128 stands for zero in the data rows.
Some points, one per row:
[109 124 137  89 128  94 207 131 137 158 168 200  89  77  82  88]
[135 152 149  65 143 142 221 172 111 139 138 129  79 149  81 171]
[170 117 126  72 141 142 255 192 138 138 161 200  88 241  54 151]
[105 102 107 224 129  95   0  80  88 116  20  31 244 110 255  49]
[119 137 117 148 142 143   9 198 116  84  62  31 243 239 255 172]
[151 155 125  49 142 142 255 206 168 120 212 201  88 232  53 161]
[137 118 132 128 128  94  72  72 144 100 102  90 148  70 169 122]
[126 125 135  78 110 157 148  94  77 124 181 129  78  30  66 133]
[ 99 135 156  14 141 142 195 154 125 151 188 129  79 180  58 199]
[119 163 150  48 142 141 255 204 136 122 173 201  87 222  55 139]
[142 114 155 100 142 143 120 184 110 134 132  89 150 185 184 174]
[130 133 116 165 130  95  32  63 134 117 124  88 148  75 186 125]
[110 119 108 168 129  94  64  93  94 108 129  94 118  32 135 109]
[133 128 109 196 109 157  35 117 127 129  92  90 149  67 147 148]
[119  97 110 128 127  94  71  98 147  99 107  89 149  55 180  75]
[ 94 126 144 153 129  94 197 109 169 160 126 200  89 103  55  86]
[138 146 131 187 108 158  13 113  87  88 107  89 149  41 121 163]
[135 128 124 170 142 142   0 153 125 108  26  32 244 241 255 160]
[130 153 146  56 143 142 255 185 103 166 176 200  89 241  79 166]
[ 89 140 123 126 129  95 218  81 144 137 149 201  87 113  88  70]
[108  62 131 111 128  94 207 100 153 135 160 200  88 132  98  80]
[150 163 126 129 108 157 191 133 163 149 145 199  88 121  64 113]
[144 117 131 155 142 143 112 206 175  92 125 144 208 255 237  98]
[131 135 130 164 110 157  42 119 117 131 139  89 149  59 114 129]
[125 136  91 179 128  94  52  33 127  99  70  89 148 103 171  83]
[103 130 137 131 129  95 203 115 157 131 169 200  89 108  64  99]
[134 114 125 116 129  96 226 102 146 135 152 200  88 111  68  75]
[123 123 120 154 109 158  66 124 108 115 122  94 118  42 122 163]
Here are 18 more points, each followed by its number:
[138 155 114  89 109 156 192 150 163 120 177 200  88 128  25 119] 0
[143 133 130  74 142 143 255 196 150 119 214 200  88 247  57 151] 1
[147 132 118  39 143 142 255 174 146 152 180 200  88 246  72 171] 2
[155 118 128  98 142 141 122 175 151 124  91  89 148 194 159 187] 3
[124 150 155 100 128  94 158  80 128 159 141 129  80  69  86  77] 4
[111 105 142 106 128  94 175  81 183 131 145 200  89 107  79  98] 5
[141 137 134 153 109 158  15 117  84 116  92  89 148  59 140 141] 6
[120 104 126 159 129  94 255 100 194 150 144 200  89  88  93  72] 7
[118 119 144 175 128  95  34  46 184 116 118  89 149  83 161  80] 8
[110 123 113  44 141 143 156 159 110 136 143  95 118 173 148 167] 9
[142 139 144 136 129  95 167  50  65 136 136 128  79   0  93 102] 10
[129 132 146 155 109 156  18  83  71 155 137  89 148  52 148 131] 11
[121 115 126 130 129  93 195  91 143 150 175 201  88 109  58 107] 12
[133 131 128 166 130  94 199 145 167 115 175 200  88 116 110  88] 13
[121 106 128 134 108 158  50  75  80 122 108  93 119  62  82 137] 14
[118 126 152  51 142 142 255 205 153 154 194 200  87 241  50 132] 15
[131 165 145  27 141 143 255 203 143 158 180 200  89 222  52 182] 16
[157 110 112 172 109 158  42 103 109 126 110  90 148  86 116 134] 17
Which three of these numbered points are nearest to each point below, ignoring the 3 directions in which the first points spread most? Their numbers follow each, nearest first.
[131 133 120  69 143 142 103 164 113 140  86  89 148 175 195 155] > 9 16 4
[171 118 113 168 140 142  42 193 130 113  45  31 244 250 255 174] > 3 7 2
[145 109 128 131 130  95 179  65  96 135 132 129  79  51 111 111] > 10 2 3
[152 127 131 138 108 157  19 143 114 129  65  89 148  62 148 134] > 6 16 17
[114 124 114 146 109 156 181 129 130 155 168 201  88  95  55 129] > 17 12 6
[146 145 108 132 109 158  77 102  86 136 135  95 119  34 125 150] > 2 16 6
[133 125 116 120 108 158  55 107  75 129 103  95 118  32 143 121] > 6 16 15
[137 117 110 226 109 156   0 102 110 125  47  31 244  52 255 100] > 7 6 16
[155 118 126  70 141 143 169 159 117 133 172  94 118 165 138 149] > 9 2 4
[114 130 153 111 130  95 240 118 142 119 156 200  88 127  75  97] > 16 12 6
